In the data rows, zero lies at 4.5, halfway between 4 and 5.
Here are some numbered points:
{4, 6, 4, 4, 4, 3, 4, 4, 8, 7} 0
{4, 6, 5, 3, 3, 5, 4, 3, 4, 3} 1
{6, 3, 5, 3, 4, 3, 5, 4, 4, 4} 2
{3, 4, 4, 4, 3, 5, 6, 7, 4, 4} 3
{2, 4, 4, 8, 4, 5, 4, 2, 5, 8} 4
{6, 8, 4, 4, 4, 3, 3, 3, 4, 5} 5
{8, 4, 8, 4, 4, 3, 4, 9, 4, 3} 6
{5, 4, 6, 4, 3, 5, 6, 4, 4, 4} 7
{3, 8, 4, 4, 4, 3, 4, 3, 5, 5} 8
{5, 3, 4, 4, 4, 5, 5, 4, 3, 4} 9
{3, 4, 6, 4, 4, 5, 4, 6, 3, 4} 10
{3, 9, 4, 5, 6, 3, 4, 3, 3, 7} 11
{5, 5, 4, 5, 3, 3, 5, 5, 5, 3} 12
{4, 7, 4, 4, 3, 4, 4, 3, 7, 7} 13
{3, 4, 4, 5, 4, 5, 9, 5, 3, 3} 14
{4, 3, 4, 4, 7, 5, 4, 4, 3, 3} 15
{6, 4, 4, 3, 4, 7, 6, 3, 4, 3} 16
{3, 4, 3, 8, 9, 3, 3, 4, 4, 4} 17
{9, 9, 4, 3, 3, 4, 3, 4, 9, 4} 18
{3, 4, 6, 4, 4, 6, 4, 5, 3, 3} 19
{4, 3, 3, 7, 8, 5, 4, 2, 2, 6} 20
{4, 6, 4, 7, 3, 5, 4, 4, 5, 5} 21
{5, 3, 5, 3, 4, 3, 3, 4, 3, 4} 22
{3, 8, 3, 4, 4, 4, 4, 3, 7, 7} 23
{7, 3, 4, 4, 4, 4, 5, 3, 5, 3} 24
{6, 4, 5, 4, 4, 3, 3, 6, 4, 3} 25
{4, 8, 5, 3, 3, 3, 3, 4, 7, 7} 26
{9, 4, 7, 4, 3, 4, 4, 4, 7, 3} 27
{9, 6, 4, 3, 3, 4, 3, 3, 7, 4} 28
{3, 9, 4, 4, 4, 3, 4, 4, 9, 9} 29
{5, 4, 8, 4, 3, 6, 4, 6, 4, 4} 30
{5, 3, 4, 3, 6, 7, 3, 9, 4, 4} 31
{2, 4, 7, 4, 4, 4, 7, 5, 3, 3} 32
{4, 4, 5, 5, 4, 5, 3, 5, 4, 4} 33
{4, 9, 3, 3, 3, 3, 3, 4, 9, 7} 34
Which point above is nearest to each new point, looking only along the 4 directions in which the numbered points spread most? Its number follows each.
{4, 7, 4, 7, 3, 3, 3, 4, 4, 9} 11
{4, 3, 4, 5, 6, 5, 3, 3, 4, 6} 15
{3, 3, 4, 5, 3, 6, 4, 6, 4, 3} 19
{4, 5, 4, 9, 9, 3, 3, 4, 4, 4} 17
{3, 6, 4, 6, 4, 3, 4, 3, 5, 3} 21
{3, 3, 4, 5, 4, 7, 4, 2, 3, 3} 9
{4, 3, 4, 3, 7, 7, 4, 3, 3, 4} 15
{4, 4, 6, 4, 3, 5, 4, 7, 4, 3} 30
{7, 3, 5, 5, 3, 4, 4, 2, 9, 8} 5
{4, 4, 4, 6, 6, 3, 4, 4, 3, 3} 15
{7, 4, 4, 4, 4, 8, 9, 4, 4, 4} 16
{3, 3, 6, 4, 4, 7, 5, 3, 2, 4} 14
{3, 3, 4, 4, 6, 8, 7, 3, 3, 4} 14
{3, 5, 4, 7, 4, 5, 7, 2, 3, 3} 14
{9, 3, 4, 4, 3, 5, 3, 3, 9, 9} 28
{3, 4, 5, 5, 4, 3, 4, 4, 6, 6} 21
{4, 3, 5, 5, 4, 4, 4, 3, 4, 3} 9
{2, 5, 5, 6, 4, 7, 5, 2, 3, 3} 14
{2, 4, 4, 4, 8, 6, 4, 4, 2, 3} 15
{3, 5, 4, 4, 4, 8, 9, 3, 5, 3} 14
{4, 4, 5, 9, 9, 3, 4, 4, 4, 5} 17
{7, 3, 4, 3, 3, 4, 3, 3, 9, 9} 5
{5, 4, 4, 3, 3, 8, 6, 5, 4, 4} 7
{3, 3, 4, 6, 4, 3, 4, 3, 5, 5} 21
{4, 5, 4, 5, 4, 4, 3, 3, 4, 5} 21
{4, 5, 4, 9, 7, 4, 4, 4, 5, 6} 17
{4, 3, 5, 4, 4, 7, 4, 3, 2, 3} 9
{5, 4, 4, 8, 7, 3, 4, 4, 4, 6} 17
{3, 3, 4, 3, 7, 7, 3, 5, 3, 3} 15
{3, 3, 4, 6, 5, 4, 3, 3, 3, 5} 15
